In the data rows, 128 means zero.
Here are some points:
[165 192 194 182 169 167 151 146 134 115 108 105 118 136 153 158 158 137
 132 124 127 131 139]
[165 191 187 184 167 161 149 149 131 120 109 108 125 151 165 168 163 144
 132 126 131 133 145]
[ 83  73  67  86  87  89  84  84  94 122 144 163 164 160 133 127 133 140
 152 163 159 144 145]
[108 105  99 103 117 127 130 135 129 130 135 130 130 113 111 117 123 147
 156 155 153 152 148]
[145 139 133 122 115 113 113 135 146 158 158 145 129 111  94  74  58  56
  50  38  43  59  83]
[165 184 178 164 149 141 155 149 139 125 116 122 136 158 167 165 147 128
 107 106 122 124 119]
[122 132 155 167 174 171 154 143 124 109 108 115 136 155 179 201 217 201
 188 152 128  91  84]
[192 200 188 166 136 121 122 126 127 135 142 145 163 173 175 160 137 108
  93 106 118 147 159]
[172 198 210 210 210 214 197 183 154 111  68  25  19  40  67 107 123 131
 124 107 111 119 125]
[163 175 176 161 160 161 157 165 150 129 110 108 126 156 171 165 159 136
 121 113 124 121 115]
[113  97  82  90  92 105 109 118 125 137 156 159 145 140 136 132 134 152
 160 160 143 139 131]
[ 96 102 117 130 138 131 133 120 110  95  93  97  84  85  73  62  49  54
  52  69  76  82  78]
[136 160 172 171 162 150 142 122  88  62  49  44  53  87 119 151 155 159
 145 128 115 118 118]
[117 110 106 108 111 111 112 117 124 144 162 171 165 149 133 127 117 128
 132 144 145 145 138]
[ 97  89  93  96 102 107 113 112 119 128 143 143 142 140 131 121 131 131
 148 145 141 140 127]
[184 190 181 170 150 137 136 142 135 135 123 137 150 167 176 167 144 119
 106 110 124 131 138]
[107  94  83  92 100 105 105 110 122 140 143 156 145 140 129 129 132 141
 147 148 149 140 124]
[108  97 103 102 109 122 117 112 114 129 133 129 130 130 113 109 121 121
 135 130 136 128 127]
[108 101  93  98 103 113 124 127 127 133 134 136 139 123 125 121 125 131
 144 138 136 128 124]
[ 95  76  77  93 100  99 101 102 103 120 148 160 157 147 127 123 123 138
 151 152 154 139 132]
[ 85  81  91  91 108 101 103  95 107 116 134 148 149 143 130 122 120 133
 138 150 150 143 134]
[104  99  98  94 103 114 119 118 125 129 137 143 145 136 131 129 126 132
 148 143 136 128 130]
[109 100 102 102 110 110 123 132 131 144 137 143 130 131 129 122 125 136
 145 146 135 132 123]
[100  89  90  95 104 102 103 115 123 132 144 153 152 134 129 124 126 140
 143 146 144 136 128]
[170 182 176 162 136 132 132 137 132 121 122 119 132 157 169 156 144 113
 103  97 117 124 126]
[132 107 100  93  91  89 104 121 143 171 186 182 167 144 126 108 106 110
 132 148 158 172 167]
[169 186 201 194 190 187 175 161 137 120  91  76  74  88 121 140 147 134
 130 122 121 121 138]
[ 84  70  64  82  89  92  81  82  93 129 156 169 172 165 145 133 132 149
 159 171 166 157 143]
[166 185 194 188 180 161 160 141 129 117 112 111 124 137 152 157 156 140
 128 128 133 140 143]
[143 143 143 127 129 131 145 166 184 179 168 146 127 111  99  95  80  62
  29   9   1   7  20]
[170 182 173 158 143 120 127 121 127 127 129 151 171 206 216 216 195 158
 133 115 123 131 131]
[ 97  91 101 113 123 122 131 128 122 124 130 120 120 105 104  92 105 108
 118 124 124 125 126]
[110 105 102 112 112 121 127 127 140 134 135 131 128 121 114 128 136 157
 161 172 164 159 149]
[137 129 117 121 131 132 135 137 143 141 134 122 119 124 134 152 179 186
 205 197 193 190 180]
[147 153 153 136 131 134 138 151 161 172 162 150 132 113 100  98  76  60
  36  19   5   5  15]
[148 140 141 123 114 116 134 152 167 168 161 144 132 106  99  89  69  51
  35  27  27  28  53]
[138 132 117 113 103  94 105 119 133 151 158 148 135 100  85  63  49  47
  52  54  71  92 110]
[171 183 184 171 161 150 140 137 127 124 119 121 134 157 173 183 166 147
 124 125 120 133 132]
[151 165 167 179 178 191 196 186 176 143 128 120 142 156 175 188 175 165
 147 146 143 134 113]
[144 148 159 149 144 143 126 124 109  88  76  69  76  94 116 132 147 145
 140 128 129 128 128]
[ 94  96  94  94 101 114 109 108 115 122 142 141 145 133 124 116 128 137
 137 147 138 139 131]
[152 153 138 126 116 111 118 131 149 164 155 153 128 114  90  80  73  56
  48  32  27  37  57]
[ 63  48  63  77  82  84  64  60  73 113 147 178 188 167 141 134 135 149
 160 167 170 156 158]
[ 98  93 101 108 118 121 126 128 126 123 123 124 110 104 101 101 106 108
 123 124 127 120 124]
[128 136 131 132 137 139 132 130 121 115  99 104 105 104 112 127 130 144
 144 146 153 147 142]
[ 74  61  63  80  92  93  77  79  89 115 147 174 174 162 145 132 127 141
 156 158 162 147 150]
[111 111 121 119 135 128 128 123 124 117 108 113 109 106  94 104  98 113
 120 121 125 120 118]
[144 148 136 134 134 130 130 119 115 105 102  98  95 101 112 130 132 130
 134 131 136 147 142]
[118 106 105 107 106 117 130 129 129 139 134 129 124 128 118 125 122 128
 139 132 132 131 121]
[108 101  95  97 111 118 126 129 129 138 137 140 135 129 120 116 130 136
 136 145 134 130 125]
[106  93  97 105 111 114 113 110 119 121 127 131 137 128 115 116 112 125
 132 132 139 135 128]
[120 131 145 148 142 132 125 113 100 100  98 103 118 118 129 148 151 154
 138 131 124 118 121]
[100  86  87  94 105 106 107 115 117 126 146 142 144 139 126 123 132 136
 149 142 138 134 131]
[144 144 135 122 105  97 103 116 142 147 153 145 130 112  91  73  63  52
  51  47  58  74  92]
[ 93  90  98 107 115 128 125 120 118 120 120 122 111 104  93  90  84  90
 102 111 118 116 106]
[ 90  80  76  92  90  94 105 106 109 130 152 156 155 143 137 128 130 139
 150 158 153 136 138]
16 more points follow, each with its number after it:
[155 174 177 164 148 144 153 150 148 133 115 108 128 145 171 165 144 121
 109 111 120 120 119] 0
[ 99  93  84  99 108 104 104 105 113 121 144 152 150 132 124 126 119 133
 137 151 140 134 128] 1
[170 178 172 156 133 128 130 132 128 119 106 104 120 153 167 163 133 105
  86  95 108 119 122] 2
[101  99  97 102 111 116 112 113 119 134 141 139 141 130 121 121 120 138
 145 145 138 137 128] 3
[ 71  63  61  73  82  82  78  68  90 112 147 173 177 159 140 129 131 148
 155 164 159 151 147] 4
[112 107 105 111 120 129 132 139 134 139 147 136 134 124 130 133 149 174
 185 191 176 171 164] 5
[ 86  61  66  65  79  76  81  97 115 143 163 180 175 169 148 144 147 165
 175 176 172 156 147] 6
[ 90  75  75  82  94 100 100  97 107 125 146 156 156 152 129 126 131 138
 152 151 146 147 130] 7
[119 122 136 150 151 135 130 109  99 105 109 112 127 131 137 145 150 157
 146 131 118 107 106] 8
[ 99  94  97 107 112 121 130 123 132 133 136 136 125 116 100 102 110 120
 130 137 132 134 121] 9
[ 81  67  69  70  83  83  75  78 100 121 159 170 174 166 140 140 135 147
 163 172 163 151 141] 10
[164 162 148 139 115 103 107 111 126 147 147 142 130 110 101  82  77  60
  53  41  41  43  65] 11
[ 78  64  60  72  83  84  82  81  87 119 149 178 181 158 146 135 132 147
 157 164 167 149 150] 12
[ 91  75  83  90  98  94  95 105 108 136 145 155 156 144 139 136 134 141
 158 156 150 148 140] 13
[107 111 111 120 126 133 129 128 130 129 120 119 115 116 106 117 118 130
 144 146 143 138 133] 14
[174 183 193 190 181 172 167 148 137 118 105  93  98 123 141 148 151 136
 126 126 126 132 139] 15
Which of these numbered points is nearest to each point below, looking only along the 5 directions in which the first points spread most? Its number follows each.
[108  89  85  92  94 102 107 121 130 142 157 158 146 135 131 133 145 155
 151 160 151 131 128] > 13
[ 78  74  83  86  94  96  90  88  98 125 148 156 155 154 133 128 124 136
 145 150 149 150 144] > 7
[102  88  89 101  99 107 104 108 117 124 137 141 149 135 129 125 131 130
 142 141 138 131 134] > 1
[172 191 173 159 137 125 120 125 127 119 109 117 132 156 158 154 127 106
  91  86 104 122 125] > 2
[101  87  89  95 104 112 103 105 112 119 131 143 147 139 119 124 119 135
 141 138 146 134 127] > 1
[108  91  97  98 106 114 109 119 118 132 142 140 134 127 128 123 126 129
 144 137 134 137 121] > 3
[ 78  78  73  85 102  92  96  84 100 117 141 163 157 146 135 119 122 135
 143 151 151 143 135] > 7
[105  99  93  98 102 114 110 119 117 123 136 146 136 136 118 122 122 136
 136 147 144 128 129] > 3
[ 71  59  69  77  86  84  76  82  92 119 146 176 173 166 139 134 129 144
 161 169 158 149 152] > 12
[ 84  74  80  89 106 115 120 113 116 130 136 128 124 100  84  62  64  73
  80  94  88  89  87] > 9
[ 98  95  98 105 115 122 123 118 127 119 124 123 115 106  86  80  91  95
 101 118 112 114 114] > 9
[114 113 110 120 132 126 127 136 133 121 125 122 112 110 110 125 130 140
 151 163 154 158 145] > 14
[174 197 179 155 124 109 111 121 121 116 108 117 126 150 161 150 121  95
  81  87  97 128 132] > 2
[180 201 181 145 114  95 103 110 117 107 110 111 135 153 154 151 118  81
  66  64  89 118 137] > 2
[119 107 101 107 117 125 132 140 141 147 147 150 142 126 137 149 165 179
 189 194 196 181 167] > 5
[101  90  78  83  95  98 103 113 116 133 153 158 156 149 138 125 129 140
 150 152 144 142 136] > 13
[ 80  67  66  80  84  84  82  76  88 118 151 172 176 158 135 132 131 142
 153 166 159 147 144] > 4
[ 84  82  92  92 102 102  99  98 107 118 131 153 147 142 129 116 125 129
 143 145 142 138 129] > 1
[ 76  66  65  86  89  87  83  81  90 122 143 172 165 162 142 128 127 139
 152 161 161 155 146] > 4
[118 116 126 128 132 133 139 130 124 114 112 114 102 106 115 122 124 135
 143 155 148 143 147] > 14
[ 85  78  83  91  96  97 103 100  99 125 138 151 150 142 132 119 119 136
 141 149 145 136 140] > 7
[169 187 199 189 189 182 167 157 136 115  94  84  87 100 124 147 149 138
 120 122 122 120 137] > 15
[ 92  79  95 101 118 127 127 121 120 122 125 118 111  96  82  65  64  76
  79  85  98  95  95] > 9
[135 107  76  61  72  76  99 123 161 196 211 220 191 157 117  87  87  92
 121 145 166 182 183] > 13
Now 16 new points, numbered from 0 again:
[173 183 179 175 154 149 149 157 148 138 135 130 142 163 172 174 158 131
 127 118 132 130 132] 0
[142 154 174 187 209 231 234 226 192 165 143 138 153 168 188 199 209 203
 197 184 164 140 117] 1
[163 179 180 173 154 138 135 127 126 122 129 144 164 183 196 199 176 147
 127 124 123 133 137] 2
[169 179 181 177 171 166 171 174 162 140 135 134 144 164 173 180 160 151
 132 126 127 127 131] 3
[120 109 106  97 113 112 120 129 132 137 139 135 135 122 119 125 132 137
 142 135 129 121 121] 4
[159 172 178 160 155 154 160 166 150 137 124 116 134 159 169 166 154 139
 117 121 122 120 122] 5
[ 79  74  79  84 101  98  94  86  95 114 137 162 166 149 129 119 120 136
 153 154 155 146 140] 6
[173 181 187 173 160 152 143 137 131 126 110 111 135 155 173 171 170 146
 128 126 118 134 133] 7
[151 141 130 114 104  89  90 100 129 142 150 155 134 103  79  65  58  54
  55  64  69  90 122] 8
[136 122 110 102  86  93  94 107 130 150 159 155 125 103  68  51  39  40
  57  63  83 111 146] 9
[171 195 205 203 204 201 192 175 144 117  83  60  56  63  92 117 138 128
 122 110 117 127 136] 10
[135 164 176 165 157 151 136 120  93  64  46  45  48  85 116 141 150 147
 143 129 128 121 117] 11
[123 123 123 131 130 131 131 133 120 117 120 107 114 111 114 113 129 131
 141 144 153 144 145] 12
[ 98  98 104 110 120 129 122 122 119 126 121 121 118 111 103  99 103 106
 118 122 130 120 120] 13
[158 148 148 135 116 113 120 135 142 153 160 147 134 112  93  90  68  64
  39  30  35  38  58] 14
[119 106  92  96  97 107 122 131 142 147 150 151 142 138 133 135 141 144
 152 144 136 128 126] 15
Which of these numbered points is nearest to each point below, looking only along the 5 directions in which the first points spread most? Its number follows each.
[137 155 168 171 161 159 143 123  92  66  51  39  56  84 119 144 165 156
 140 124 122 112 119] > 11
[170 192 192 179 158 152 147 140 133 113 110 101 114 140 172 184 168 152
 125 115 115 121 132] > 7
[146 142 129 116 106  97  92 108 123 142 153 148 127 105  87  64  53  56
  48  51  64  92 105] > 8
[ 74  61  65  75  85  85  86  77  90 114 152 175 176 157 144 130 138 141
 158 164 156 150 151] > 6
[139 148 139 126 129 137 147 171 180 189 168 144 130 114 106  89  72  52
  32   9   8   5  19] > 14
[168 197 207 203 196 200 192 169 141 115  84  55  59  69  93 125 132 131
 121 114 115 129 139] > 10
[179 194 213 211 214 209 206 180 148 113  57  25  14  35  69  96 121 123
 122 109 110 118 127] > 10
[143 143 135 122 120 135 150 171 179 184 167 149 130 105  96  89  70  52
  37  22  17  20  40] > 14
[120 124 125 131 135 132 133 129 118 114 108 100  99 111 108 123 124 133
 147 151 150 144 141] > 12
[ 79  75  74  81  88  86  87  88 100 121 148 165 172 160 136 128 128 143
 156 161 162 153 144] > 6
[132 143 137 146 138 147 135 129 130 109 100  98  96 108 116 133 145 159
 157 163 163 169 156] > 12
[166 195 204 201 205 195 185 169 148 111  91  67  72  85 102 124 134 127
 131 122 130 137 142] > 10
[162 187 177 165 153 141 128 128 132 126 124 134 164 183 204 197 184 150
 134 127 120 135 133] > 2
[153 166 166 165 151 158 170 163 148 135 110 105 125 147 172 169 152 129
 114 110 114 116 105] > 5
[173 179 184 163 138 131 124 126 121 128 129 133 163 191 209 216 186 156
 132 109 116 121 124] > 2
[ 85  66  66  76  94  87  85  85  97 122 149 167 171 156 139 135 129 148
 160 167 153 147 145] > 6
[173 185 193 180 160 158 146 148 133 114 105 104 116 143 171 181 173 151
 126 110 109 117 135] > 7
[146 139 131 121 121 137 152 166 179 187 165 152 125 115  94  87  79  53
  31  15  16  21  25] > 14
[157 183 191 191 180 161 146 142 128 123 122 139 141 151 157 154 142 142
 139 146 149 165 158] > 7
[129 156 161 170 161 154 135 121  99  79  58  62  68  97 131 144 164 153
 141 133 114 116 112] > 11
[164 174 176 180 188 195 192 183 172 159 136 143 154 170 181 182 180 168
 157 151 148 137 130] > 3
[108  95  99 118 120 126 125 124 124 116 125 117 107 106  95  98  94 108
 119 126 127 115 115] > 13
[ 83  74  76  75  83  90  85  88 105 126 148 172 170 151 145 129 133 154
 165 169 153 151 145] > 6
[ 96 100 106 111 121 131 121 124 115 121 112 120 113  93  83  83  77  87
  92  98 101 102 107] > 13
